One vector is turned by the same rotation once a tick. Each row is the vector after some number of ticks, and that number follows the row.
The counts run from 0 to 286.
[-25.4  20.5  24.0 -25.4   2.6 -21.7  -9.7  14.2  -0.6   3.7 -14.0 -10.1
  14.2   1.6 -10.1   9.2  -4.3 -18.1  23.8  -6.5  -9.8   3.4 -10.9   8.1
  12.1  11.4  12.2  -5.6  20.1   1.1   2.7 -24.5 -27.5 -22.3  -3.7  20.7] -> 20
[  2.6   0.1 -18.1  22.1   3.6  -2.0  -8.8  14.7  -2.5  -2.4  10.4  -4.3
  21.8  -7.6   6.9   2.0  26.1  24.7   4.4  10.0 -13.0  11.4 -20.9  33.4
 -24.0  -3.6  -1.2 -22.2 -18.5 -13.7  -9.7  -5.6   2.9  12.5 -14.6  -9.6] -> 147
[ -0.6  18.0 -21.2 -19.5  28.2  -4.1   8.8 -12.2 -17.1   2.8  12.5  26.0
   5.8  -4.2  -7.9   2.2 -23.7 -16.8   5.4  26.2 -24.4  24.3  -3.3   5.0
  -5.8 -10.1   9.1 -12.9 -10.0 -12.5  -9.4   2.1  22.6  -7.5  11.2   0.5] -> 113
[-23.4 -24.0  -1.3  -3.5 -16.9  -9.6  -2.3 -15.9  14.9   4.6  23.7  14.2
  -7.3  10.3  -5.5  -3.3   0.1   7.6 -15.4  25.7  -2.5 -20.8  -6.8 -10.9
  17.8  -6.5  34.3  -0.8  -1.8  24.5   0.6  22.7  11.6  -5.2   7.4   1.4] -> 97
[-20.7  -9.3  25.7 -10.3 -16.4 -27.1  -1.9  17.0 -10.2   3.6 -12.1 -21.4
  -7.2   0.7  11.0  14.1  21.7  17.0  21.9  -4.5  -0.9  -2.7   4.3   2.7
   7.6  21.2  -7.3  -2.8  11.2   1.0  13.9  -3.7 -36.7  -1.8  -5.1  28.1] -> 236
[-11.3   1.0   9.6  18.4  -4.1  14.6 -24.3  -8.5   7.4  17.2   1.1   3.9
 -12.0   5.2  23.3 -12.4  -2.2   4.4  18.0 -17.0   6.9 -11.9  -2.4  24.3
  -6.2  15.0 -21.5  -1.9 -32.6  22.5   0.3  -4.7 -16.8  -3.1 -25.3   7.0] -> 246
[ -3.3  -8.5   1.3  11.4  -8.4  -6.0  16.9 -12.4  15.6   3.1  -6.1  23.9
  11.6  21.1 -11.3 -33.0   5.1 -31.1 -14.6  -1.8   3.1  -6.8 -11.6 -19.1
   8.0 -19.0  15.2  -2.9  -1.5 -14.1  -3.4   3.5  22.1  10.6  13.4 -22.5] -> 79
[ -3.7  17.1   1.1  26.2  -0.8  12.0 -12.7  16.6   9.9 -13.5  -3.7  -2.4
  31.2  -3.0  -7.3 -13.3  11.3  -5.9   4.1 -13.8   7.0  17.3 -16.0  29.2
  -9.2  -1.4   1.3 -20.4  -9.1 -11.3  -3.7 -24.5   2.5  22.3 -14.0 -20.7] -> 158
[ -4.4  23.4  -5.6 -15.1  12.5  11.5   0.6 -21.8   0.9   1.5  39.4  12.5
   1.8 -10.1  10.4  -1.1 -31.0  -7.5  15.9   4.4   1.7  14.7  -6.4  17.2
  -8.7 -29.7  16.3 -21.7  -2.1  -5.4  -7.1  -2.0  10.9 -19.3   7.1 -14.7] -> 216
[-12.5  -5.3  19.1 -29.2 -12.1 -20.2  -0.9  -0.8  -5.4  -3.8 -13.8   4.4
 -26.0 -12.2 -15.0  10.7 -13.8  -4.5  -3.4   4.8  -6.8  -9.5   7.4 -16.1
  24.1   6.0   0.9  14.1  23.5  25.6   0.2  -3.3 -14.3 -19.6   3.3  24.3] -> 207
[ -5.7 -22.0 -21.8   4.9   2.0  -7.4  13.0   4.4   0.9  -0.4  -1.1  14.8
  15.7  13.9 -20.9  -9.9  15.8  -9.6 -27.5  25.9 -18.1   0.0  -5.1 -18.3
   3.9   0.6  19.2   4.3  -2.2  -8.8  -5.8  12.2  30.5  18.6  15.0  -3.9] -> 284
[ -2.1  15.3  11.8 -37.7   4.9  -2.9   1.5  14.5 -22.0 -22.8  -9.5  -2.1
  -4.9 -20.5 -25.1  26.1 -20.3  -5.2  -1.4   8.9  -0.4  19.5  18.8  -1.4
  12.7   1.9   5.6   0.6  29.7   3.5  -6.6 -12.7  -0.8  -5.6  12.4  12.8] -> 208
[  8.9 -32.0  10.1   5.7 -25.0   1.3  12.4  -8.0  10.6  -0.8 -10.3   4.8
 -24.3   1.6  -2.4  -4.9   6.1   3.9 -33.6  -0.3  20.4 -18.6  22.4 -30.0
  16.0   1.9  -8.1  16.8  14.0  13.5   9.2  19.0   1.9  14.5  13.1  -0.7] -> 178
[ -7.5 -18.9   5.3  -9.5  -9.5 -24.9   6.9 -16.0 -12.1  25.1   7.8   6.3
 -26.6  -0.1  25.9   4.2   5.0  24.9  12.2  13.7 -13.4 -15.2   7.9  -4.9
  -3.3   4.1 -15.6   2.8  -4.2  10.9   8.9  27.8 -17.9 -12.5   2.0  21.6] -> 229
[  4.3   1.9  14.4  18.8  -3.6  33.8 -13.9  -1.7   2.3  -2.9 -14.7  -1.2
 -17.6  -3.1   7.8  -3.7 -16.5  -4.1  -2.2 -24.6  26.1   0.0  21.8   8.9
  -5.6   8.7 -36.6   7.2 -17.4  14.3  -0.5 -11.4  -0.6  17.3 -12.5  -3.7] -> 161
[ 11.4 -10.9 -24.3  24.2   9.1   9.8   1.1   0.7  -8.3  -7.6  -3.2  19.9
   8.6  -5.7  -0.4 -10.0   7.1   5.2 -16.6  17.4  -8.9  12.0   0.0  14.3
 -18.4   1.5 -18.7 -14.3 -31.7  -7.8 -12.9   6.0  31.7  34.0   5.0 -14.0] -> 62
[ -0.5  12.7 -12.8  -6.9  13.6  21.8  -8.9  19.5  20.4 -13.2  -6.7 -32.7
  19.4  18.8 -20.6   9.5  -2.4 -10.4 -10.8 -10.1   4.4   1.8   2.2  -7.9
  -1.2   4.2  21.0  29.0   6.8   7.1  -8.4 -15.8  -5.3 -15.4  -8.8   1.0] -> 191
[-13.6  -6.9  24.3  -6.9 -20.7 -26.2  -6.7 -23.6   5.2  15.7  20.4  16.0
 -22.6 -12.6  22.9  -4.5  -3.4  11.6  16.2   1.1   2.8 -17.1 -12.4   7.7
   3.4 -11.0   7.4 -18.5   4.8  17.5   8.7   7.8 -22.0 -21.1  -2.6   4.2] -> 126
[  6.2 -10.2   7.5   7.5  -7.9  15.0 -15.6  15.3 -13.1 -10.3 -12.8 -15.4
 -14.8 -15.9  10.4  19.3   4.9  28.6  -1.0  -6.0  13.5   5.0  23.1  19.2
  -9.6  21.7 -35.9   3.2 -10.7  13.0   1.4  -5.4  -8.5  20.1  -9.3  14.0] -> 150
[ 13.7 -16.9 -10.8  -2.6   5.4  23.0   4.8   7.5  -4.2  -3.3 -14.8 -11.7
 -18.4   8.9 -10.2  10.6  -6.9   2.4 -26.8   1.1   8.6 -10.5  31.0 -25.0
   2.6  11.1 -17.6  33.7  -5.2  11.2   1.2  15.7   7.5  11.8   5.2  16.2] -> 281
[-26.6   1.9   3.7  12.2   3.8 -10.7   8.6   5.4 -22.6   6.5  -2.4  16.4
  16.5  18.0   4.4 -14.9   6.1 -15.4  26.1  11.5  -6.9  17.4  -4.2  16.8
  -6.6  12.2  -3.9 -28.7 -15.6 -28.1   8.5  -2.4   4.2  24.2   9.3  -2.4] -> 244
[-11.7  16.1  14.8   0.2   3.0  12.1 -18.1  18.6  -4.1  -6.6  -8.7 -28.7
   8.2   0.4   4.9  13.3   2.9   8.3  24.7 -17.8   7.6  11.1   5.6  28.2
  -7.9  16.5 -15.4  -0.3  -3.1   3.3   2.4 -25.4 -28.2   0.6 -18.5  10.4] -> 242
[ 16.5  17.8   4.9  -8.4   6.1  -0.2 -16.0 -10.8  -1.6  14.5  -2.5  -2.4
 -18.2 -19.6  23.8   6.6 -14.2  13.3  16.3 -17.1  -2.6  -5.5   5.1  10.5
 -10.2  -1.1 -28.7   9.3  -8.8  11.7  -3.6  -4.4 -26.8 -30.2 -20.8  13.2] -> 30
[-12.5 -18.3  -9.6 -13.9   1.5 -17.3   4.7 -21.3  -3.9  18.5  16.0  20.0
 -21.2   9.3   1.0   0.5  -7.8   2.3  -6.9  29.3 -18.7 -19.6   3.2 -19.0
   7.9  -2.3  13.8   6.6  -8.5  16.2  -3.9  30.4   4.6 -14.8  11.1  16.9] -> 6
[  9.5  17.2  -0.6  -9.6   7.8  -9.9  -5.6  24.0  -6.4  -6.2   5.3 -30.7
  12.1 -16.6   5.5  27.0  13.5  34.1  14.9   0.7  -9.4  15.9  -2.5  19.0
 -10.1  -4.1  -0.8  -0.1   9.6  -8.4   1.1  -9.5 -24.9 -20.9 -11.9  10.0] -> 231
[  3.9  37.3  -2.6 -16.9  21.2   4.4  -3.4  10.1 -13.6  -3.6  -7.9 -12.4
  12.1 -10.1   0.4   9.4 -18.3 -10.6  26.1 -14.2 -10.7  24.3  -2.1  19.6
 -11.8  -5.0  -9.1  -6.1   7.3 -14.5  -8.4 -23.3  -8.1 -24.6  -9.4   8.0] -> 26
[ -4.6  -7.8   1.0  27.2  -5.3  25.8 -17.8  -6.0  10.0  12.5  14.2 -11.4
  -8.4  11.7  26.1 -12.1  -0.6  11.4  10.0 -14.0  14.5 -11.8   2.4  20.8
 -13.6   8.2 -17.6   3.8 -34.8  13.2   5.4   2.7 -12.6   6.1 -19.2  -4.3] -> 52
[  3.0   2.2 -12.7  -9.5   1.0  13.9 -10.0 -17.8  18.4  13.3  18.5 -15.4
 -15.4   8.8   7.5   4.8 -17.0   9.4 -10.3  -0.2  -1.3 -23.8   4.6 -11.9
   0.4  -9.1  13.0  29.4 -10.6  27.8  -5.9  14.4  -8.3 -34.8 -13.1   7.1] -> 1
[ 12.8 -13.3 -16.3  -3.7  -6.1  18.0 -11.3 -12.6  16.3  -0.2  21.9  -6.4
 -20.4  -7.2   2.8  11.8  -8.9  22.7 -25.7   8.3   9.7 -15.2   9.4  -8.7
  -0.7 -14.9  10.3  21.2  -6.7  34.4  -8.3  15.6   5.8 -12.5  -6.0  -0.8] -> 92
[ -6.4 -13.3   2.2  23.1  -6.0 -12.9   2.4 -14.8  -7.9  23.6 -11.3  37.7
 -11.5   9.1  16.4 -31.2   6.8 -11.5   5.1   5.4 -10.2  -5.3  -3.7   4.6
  -1.4  11.1 -29.5 -11.1 -29.2  -5.8   3.2   9.9   5.2  15.6  -0.9   1.0] -> 251
[ 33.7  -9.4  -8.5  17.7  -2.4  28.2  -1.7  -9.5   8.0  -1.3  -8.3   7.5
 -23.2 -14.1   7.2  -2.8  -7.3  12.3 -32.6 -10.2  18.5  -7.7  21.5 -11.8
  -6.3 -12.2 -25.1  17.2 -13.2  13.3  -6.1   4.9  14.3   4.4  -6.5 -10.3] -> 172
